One turning vector, and how many ticks it has turned:
The counts run from 0 to 286.
[124 122 145 123  45 141 172 130 109 121 106 142 135  83 115  78 133 136
 144 101  87 106 157 133  95 134 132 134 113 131 124 156 183]
4
[ 78 133 174 132 159 105 114 146  73  96 114 136 133 114  93 111 116 114
 118 127 125 145 135 105 118 129  87 138 122 137  48 149 158]
268
[105 139 168 153 129  94 111 160  91 140 123 122  79 142 123 131 142 108
 129  60 143 135 158 119  94 139 137  74 106 141  95  91 159]
124
[159  62  98 161 149 110  89 155 100 132 140 133  64 161 142  88 138 108
 130 119 129 110 155 111 121  97 108 127 108 172 108 127 151]
138
[118 104 151 127  91 115 123 181 120 160  75 137  81 152 107 109 127 119
 148 132  76 126 108 141 162 141  95 168 120 128 102 178 145]
253
[125 127 142 152 135 118 130 131 109 126 126 107 103 153 101 134  97 122
 141  99 119 130 192 138 135 111 102 153 159 208  90 106 157]
154
[149 153 133 115 150 122 113 130  87  71 114 116 115 156  83 146 100  98
 129 134 106 165 152 146 127 145 143 160 122 121  75 166 112]
54
[101 169 115 184 124 141 116 179 126 127 138 148  96 103 105 103 117 130
 167 100  96 135 161  93 139 124 121 118 141 200  99 119 130]
149
[158 135  97 151 128  94  97 148  64 144 139 114  96 142 104 102 147 104
 115  74 158  95 137 126 109 157 119 150  90 110 127  93 136]
116
[107 157 145 148 162 118 103 137 118  65  97  92 115 145 128 100 111 131
 140 113 100 193 146 110 155 120 128 139 131 126  92 174 109]
49
[164 133 159 132 138 114  78 148  69 122  76 141 106 136 127 118 125 118
 164 139 118 141 164  98 120 155 178 139 109  99 146 171 121]
42
[127 163  96 140  91 122 137 138  79 149 101 106 139 107  97 106 125 159
  79  88  76 126 143 157 119 133 142 145 127 153  97 122 114]
1
[136 129 123 158  70 114 121 181 104 118 109 117 102 109 111 107 134 171
 120  96  90 137 123 167 135 126 186 167 115 147  80 157 101]
18
[144 100 112 132 104 131 145 118  97 120 123 102 183 133  92 132  95 119
 130  72  91 164 138 121  92  81 146 140 140 118  85 119 157]
211
[147 132 133 142 147 121 100 162  64 117  63 102 102 117 125 132 106 136
 148 112 112 161 169 104 136 148 161 136 142 121 111 167  91]
41
[141 116 141 166 111 147 155 132 127  94  71 117  85 112 133  94 122 142
 155 119  79 175 173 112 152 150 126 165 137 127 143 161 156]
39
[151 108 107 154 173 128 112 122  77 151 106 119  88 158 116 129 113 119
 135 116 113 113 205 111 118 115 103 154 157 175 109 111 140]
155
[ 97 159 124 137 143 139  94 127 118  99 140 126 161 123  90  98 116 137
 156 114 127 160 163 120  79  78 142 116 143 177  70 127 153]
176
[137 107 125 185 131 110 132 134  89 111  91  60 148 125 116 131 160 104
 100 110 147 130 118 143  88 124  97 101 104 140  77 112 170]
102
[150 148 109 127 101 134 122 117  45 139 108 122 149 111 108 120 123 150
  89 100  80 110 164 134  89 131 150 110 106 136  99 137 148]
2
[107 142 138 165 119 145 159 149 108 128  73 137 116  74  84 123 121 124
 140 159  71 108 137 126 119 155 106 150 126 147  88 144 148]
275
[120 119 168 151  95 104 163 136 104 131 106  96 125 156 102 128 106 121
 122 101  82 164 135 125 162 134  81 161 139 144 117 134 162]
245
[102 155 144 118  98 105 126 154 113 155  96  94 150 155 110 113 112 132
 144  47 101 187 130 142 110 123 151 108 122  98 116 124 148]
215
[112 138 219 132 102 118 122 162  86 133  86  87 136 119  97 130 119 114
 130 116  81 153 126 105 124 130 123 115 113 130  94 149 131]
250
[110 170 105 119 144 111 125 108  97 113 107  99 119 159  82 136 143  73
 114  83 164 152 143 159 101 147 104 112 118  93  88 108 139]
89
[166 117 119 132 110 101  95 163  70 114 124 129 122 133 121 113 115 164
  94 110  95 148 130 155 120 110 182 128  96 146  63 162 121]
19
[155 140 100 137 128 116 128 124  79 115  88 119 139 124 107 150 136  71
 125 117 131 104 133 121  71 154 117  77  87 103  91 134 163]
94
[161 128 169  94 134 112  96 153  47 125 104 139 118 141  97 133 136 100
 124 134 135 127 149 111 132 141  90 157  94 124 108 175 127]
260
[125 151 166 157  98 106 143 130  87 100 142 103 134 121  98 106  92 154
 123  92  91 155 161 144 133 137 166 185 139 138  80 120 140]
27
[101 178 119 153 127 140 102 134 145 103 145 128 162 144 103  68 128 133
 170 135  92 138 156 139  96  96 134 139 124 172 100 152 124]
175
[175 114 136 124  98  99  95 166  58 169  93 110 146 158 115 132 149 130
 128 104 121 151 120 118 117 120 157 152 101  99 126 147 125]
225
[139  85 131 153  89 106 141 157 106 118 120  79 156 149 120 111 130 127
 112  85  87 187 113 127 156  85 125 144 113 135 100 139 159]
228
[130 150 153 145  98 131 140 146 137 116 146 122 103 150 113  98 119 125
 172 119 111 132 187 146 137 129  93 161 144 202 107 111 183]
153
[136 145 177 120 114 125 107 156  77 126 130  94 146 129  98 110 131 122
 101  74 123 205 125 107 117 114 138 158  97 108  89 129 130]
233
[134 145 128 149 124 143 110 153 134 102 100 126  93 115  96 102 130 126
 179 152 121 145 125 124 138 160 133 224 128 102  95 156 134]
52
[127 139 116 156 139 123 107 152 139  78 104 104  96 157 138  66 114 125
 165 136  71 161 139 124 161 137 118 147 110 109 110 186 117]
48
[110 166  92 167 156 120 110 157  97  99  90 122 124 118  82 126  99 115
 155 126 101 156 139  88 140 148 151 119 137 115  78 151 110]
58
[120 124 108 147 164  92 130 108  85 114  75 105 132 168  92 157 104  96
 150 134 136 153 165 121 135 144 116 179 156 116  81 132 156]
63
[147  99 115 175 112 116 134 152 111 141 125 118  75 111  92  96 190  82
 125 122 153 123 124 136  91 121 144 140  66 107 120  99 142]
108
[ 69 153 182 148 123 113 115 156  97  91 125 124 146 110  90  91 119 119
 136 140  87 135 122 122 120 136  95 139 109 155  60 160 142]
267
[127 161 112 145  97 147 119 120 137 123  92 105 177 156 116  63 166 157
 158 128  97 150 143 171  94 100 140 139 113 147 144 150 158]
192
[145 142  60 119 104 135 104 162 115 118 111 117 176 146  98 114 134 147
 130  94 102 163 106 154 102  95 147 123 115 137  73 156 129]
202
[116 159 132 127 129 107 114 136 118 114  73  97 118 165 102 162 125  72
 165 135 122 145 125 161 125 143 136 109 130 122  71 165 125]
71
